Rotation paths and how fast each direction turns (degrees a step):
Each turn is a multiple of 5 degrees from 10 to 175, or 0.
Each row of a path follows its step; steps can be skipped.
Rotation 1:
step 0: [  5.3 -22.7  20.7   5.2  -3.8  -9.4  -5.2  -0.2 -23.3  12.4  19.8  15.7
   2.1   0.6   6.6  18.7 -36.8  19.7  -1.8 -22.9   9.2  17.7 -12.9  20.5
  -4.8 -15.9  -4.5  -6.0  -0.5  -3.1  11.5 -35.2  -6.6   3.9  16.5   0.7
   8.6  -6.1   9.5  19.0   2.9  18.9 -16.5   7.9 -33.9   0.6 -16.5  -3.4
  -8.1  24.4   5.4 -23.7  -1.1   5.0   9.7  -1.2  -5.9  -4.2  10.2  13.2
  12.6  -8.4  10.8  -6.8]
step 2: [-11.3  14.7  -3.2  17.1  -5.9   7.0 -14.5   3.4   7.6 -13.1 -24.0  -2.1
  -3.6   6.0 -23.1   3.7 -13.7  -6.3  -6.5   7.4 -11.4  -7.7  -1.3 -16.8
   2.5 -13.8  19.6   5.8  -4.4 -12.5  -3.1 -31.7  -0.2   8.6  13.7  14.5
  -5.7  -0.9  -5.7  13.2  -4.8  27.8 -14.0  25.6 -13.0  16.0  -0.3  -8.1
  -3.3  16.0 -31.3 -18.2   7.8  13.3   0.3  -5.7 -35.6   1.2  20.8   5.0
  24.4  -3.0   0.7  33.1]
step 3: [ -8.4  16.7  28.5  -0.8 -19.8  23.8   5.4 -10.3  10.4   3.9 -20.7   5.1
   8.8  19.6  -5.5  16.8 -13.0  25.2   6.8  -4.3   1.7   8.9   7.0   1.9
   3.3  10.8 -17.9  11.8   9.4 -15.2  13.7 -13.8 -18.7 -25.8   6.8  27.1
 -14.9  -5.5   8.9 -11.5   8.3   7.8 -22.9  26.7   5.2  12.3  -6.3  13.0
   3.6  20.9  -1.5  12.1   1.6  -4.2  11.0 -21.3   5.7  -1.8  34.6  12.6
   4.2   4.6  15.5  -4.7]
step 4: [  1.8   1.8  33.7  29.6  -5.5  -2.4  11.4  16.5  -0.3   6.6  11.1  19.1
  19.5  12.5 -17.3  12.6 -29.6  21.3  15.6  13.7  -3.4  -6.6  -1.6   1.1
  -7.2 -12.2   1.1 -11.3  -8.0 -39.7  -1.1 -22.0  -9.6   7.2   3.1   5.4
  15.5   0.8   5.4 -13.3   5.5 -11.2   5.6  22.1 -34.5  -7.1  -3.0 -25.0
 -10.9  -8.9   3.8  10.8   0.4  15.5   3.1   1.0  -8.6 -10.1   5.3  11.9
   0.4  23.0  -3.7   4.8]
step 5: [ 12.9  -2.1  27.8 -14.4 -10.4 -16.3   5.8  16.2   5.5   7.7   4.3  -1.6
 -15.5   2.9 -30.2  25.9 -39.4   2.7 -21.4   0.9 -10.6  17.6   5.9 -24.9
 -18.2  -0.2  -7.9  24.0  -1.1  -9.6  -1.6  -7.0   5.7  -7.5   7.2   7.2
  13.7 -31.9  -9.8  -6.6  13.2  14.7 -23.9  14.1 -11.1   8.1 -21.2  10.6
   9.8  -6.5   4.1 -20.6  -2.6  -1.8 -12.4  21.3  -7.8  -4.7   8.8  -5.8
   1.5   1.8 -12.2   3.3]
step 7: [-14.8  -2.3   3.3  20.4   4.5 -18.4  11.4   7.5  -2.1  -3.3  -6.4  -3.6
  -0.5 -18.9 -11.4  -3.4 -16.2  21.0  -6.9  -4.4 -13.9 -13.3  -8.4  -1.4
  -6.9   2.9 -15.5   4.2  11.3  -1.0  22.6 -35.3  -3.7 -10.7   4.4   3.3
  -1.1   9.2   7.7   4.7   7.5  -0.2  -8.6  35.3 -13.2   9.6 -21.9  11.2
 -16.6  29.1  21.2 -20.5 -25.8  12.1  19.5 -17.2 -15.5   2.3  35.9  -0.9
  -6.5 -10.8  -5.5  -1.9]
step 9: [ -5.5  20.7  13.4  -7.8 -14.0   2.9 -16.0 -23.7   8.7  -4.5 -19.2   9.5
  -1.2  -2.5  -1.0  25.4 -15.2   7.8  -8.3  -3.4   7.3   9.0  -4.6 -12.0
  -3.9 -16.8   1.2  16.6   7.8 -46.7  13.4 -12.4   2.3  -3.6   6.2  15.5
   5.3  -8.2   6.3  13.9  16.5  36.0 -12.4  22.0 -39.9  17.4   3.4 -16.8
   0.3  -2.0  -3.4  -5.0 -17.2  11.1  11.2   5.5  -2.4  -0.3   7.7  -4.3
  18.2  10.3  13.0 -12.6]
step 10: [  0.6  -3.5  43.7   4.0  -1.0  11.0  -4.6   8.3   4.0  20.1  -0.8   2.1
  11.5  19.9   4.6  -6.9 -32.8  17.4   0.4 -29.7 -11.6  -0.6  22.9  16.3
 -14.6 -13.3   0.9  -4.1   6.1  -7.4  -2.0 -25.6   2.8  -7.4  17.3  13.2
   0.3 -20.5   6.3 -12.9  -9.5  16.3  -4.7  31.6  -7.4  -6.1  -7.5 -13.5
   4.0   2.3  -7.2 -15.1  14.9  -4.9  -3.0  -8.2 -24.3 -10.7  18.4   6.0
 -11.5  -4.5  21.5 -11.4]
step 11: [ -5.8   8.0  21.5  32.8  -0.2   8.2 -23.1   3.6  -2.1  -5.3  10.7  24.7
   1.2   5.7 -42.9   1.7 -22.7   6.5 -15.5  15.0   9.6  12.8  -0.5 -10.6
 -21.2 -15.9 -19.1  -9.1   1.2 -15.4  15.3  -9.9  -6.6  -4.2  12.1  22.8
   3.8  -2.6  -5.7 -13.7  -5.1 -12.6  -9.3  28.5  -6.4  -6.9 -23.9  17.8
 -11.9  14.3  -4.8 -10.4 -13.1  -0.4   2.7  16.1 -16.1  -5.8  -1.8   4.5
  10.7  -8.0 -15.7  19.2]
Speeds:
[-4.8 -1.0  1.9  1.1  4.4  5.3 -4.9 -1.4 -1.5 -0.3 -1.8  3.5  5.3 -3.4
 11.8  1.1  1.3  1.0  3.1  0.3 -1.9  1.9  8.0 -2.2 -7.6  4.8 -3.1 -4.3
  0.6  3.9 -5.9 -8.0  2.2  3.5 -1.4  0.7 -0.1 -8.0 -1.2  2.9  6.6 -4.5
  0.2 -5.4 -0.2  4.7 -3.3  1.3 -2.5  1.4 -0.4  2.0  0.2  5.8  6.5 -0.7
  3.4 -2.5  4.7  1.0  2.6  0.9  2.5 -4.8] => 110
[  5.6  -0.3   2.7   1.7  -7.5  -0.4  -7.7   1.4  -1.1  -6.0   2.0  -4.2
   4.0  -2.4   5.3   0.5  -6.6   6.2  -1.3   5.3  -1.6   2.8   6.2   4.4
   5.0   2.2   1.3   8.5  -4.5   0.3  -1.3   8.6   1.0  -2.0  -3.1  -2.7
   3.7   2.9  -2.6   2.4  -2.8   0.1  -2.3  -4.3 -12.7  -2.7   1.8  -0.5
   0.9   2.9   1.0   2.1   1.4   4.1   0.8  -3.0   3.3   0.0   2.2   1.3
  -3.3   1.6  -3.0  -2.5] => 80
[  1.8  -8.3  -2.4  -3.5   0.4  -0.9   5.1   1.3  -1.7   0.2  -1.8  -1.7
   3.1   5.8   1.5  12.2   1.4   4.3   1.4  -1.6   0.4   2.7 -10.0  -0.4
   0.6   0.2  -1.1   0.4  -1.4  -4.9   0.2  -1.4  -3.6  -0.3  -2.8  -1.7
   8.9   1.9   4.1  -5.7   4.7  -0.2  -2.3  -5.3  -3.8   4.8  -0.2  -6.7
  -4.3  -2.0   2.8   3.3   2.3   2.9  -2.0   4.8   4.2   3.0  -3.7   0.6
   1.6   4.1   7.5  -5.1] => 80
[ 2.6  3.0  9.6  0.1 -2.6 -4.9  2.5 -0.4 -9.4 -1.1  6.8  2.8  2.1 -2.2
 -2.8 -6.3  3.2  0.9 -1.7  6.5  4.7  0.8 -7.4 -1.1 -4.6  2.3 -3.9 -1.1
  3.0  3.2 -0.7 -1.1 -4.6  8.2 -0.6 -1.2 -1.9  3.0 -0.3 -1.4 -2.4 -6.8
  0.7 -0.3 -0.6 -0.3 -4.2 -3.3  6.2  5.5  0.3 -2.2 -4.6 -0.5 -1.1  1.3
  2.9  2.8  0.6 10.4 -1.5  5.7  2.8 -2.6] => 100
[ 5.1 -4.4 -6.6  0.8 -0.3  4.0 -3.5 -0.8  0.4 -5.6 -0.3 -0.8 -0.8 -0.1
 -2.3 -1.0 -5.7 -0.6 -1.8  1.5 -1.9 -0.4 -5.2  4.9 -1.0  0.5 -7.6 -1.0
  1.0  7.1 -4.2  2.6  3.2  3.5  6.3  2.3  0.9  4.8 -3.1 -3.0 -3.6 -2.4
  1.8 -0.9  3.8  5.4 -4.7  5.2 -5.4 -0.3 -1.9 -2.7 -5.3 10.0 -9.7 -0.9
 -7.8  0.1  1.9 -1.4  2.0 -5.1  3.7 -3.9] => 70
[ 0.2  0.4  2.8 -6.1 -4.9  0.4  6.2  8.8  2.9  0.5 -1.1 -3.9  0.3  3.3
 -3.6  0.8 -4.9  0.4  4.5  1.9  0.0 -0.4  1.9 -6.0  4.2 -1.7  2.0 -0.7
 -1.2  3.2 -5.2 -1.2 -7.6  2.4 -2.9  5.0 -1.9 -7.4  2.8  2.1 -4.1 -9.6
  1.4 -2.3 -2.0  1.4  0.6  4.4  3.0 -1.3  4.7  9.2 -7.6  3.5 -1.3 -4.0
 -1.0  0.5 -1.9 -3.5  6.1 -1.8 -0.1  6.3] => 40
[ -0.9  -2.6  -3.4   5.0   4.9  -6.8   2.5   4.2  -5.4   0.0   1.4  -4.3
  -5.6  -9.3  -1.2   4.6   4.4   1.8   2.4  -2.6   4.4   0.3  -1.3   0.3
  -0.9  -2.0  -1.9   6.0  -1.3   5.5   0.8  -3.3  -0.1   1.1   2.5  -4.9
   2.9  -1.8  -0.7   1.8   2.1  -1.2   0.7  -1.5  -4.2   3.9   3.6   4.7
  -1.1   7.1  -2.0   1.1   2.9  -1.0   1.0  -2.7   3.2   3.6  -1.5   4.1
  -0.5 -15.6   0.6   6.5] => 60
[ 5.9 -2.6  5.8 -4.6 -3.2 -6.6  1.2  3.2  1.2  1.9  0.8 -3.0 -9.4 -3.3
 -4.5  1.7  0.9 -1.9  2.2 -2.7 -0.6 -1.7  5.2  3.3 -3.8  4.2 -0.9 -1.1
  5.1  8.3 -0.5 -3.5 -3.6 -8.3  1.7  0.4 -0.2  0.4 -0.6 -4.2 -5.6  5.0
 -6.9 -6.3  2.5  2.1  2.2 -0.8 -3.5 -0.5 -5.7 -1.4 -2.0 -0.8  4.1 -3.1
  4.4 -2.6  5.1 -5.8 -1.9  6.1  4.2 -4.0] => 155
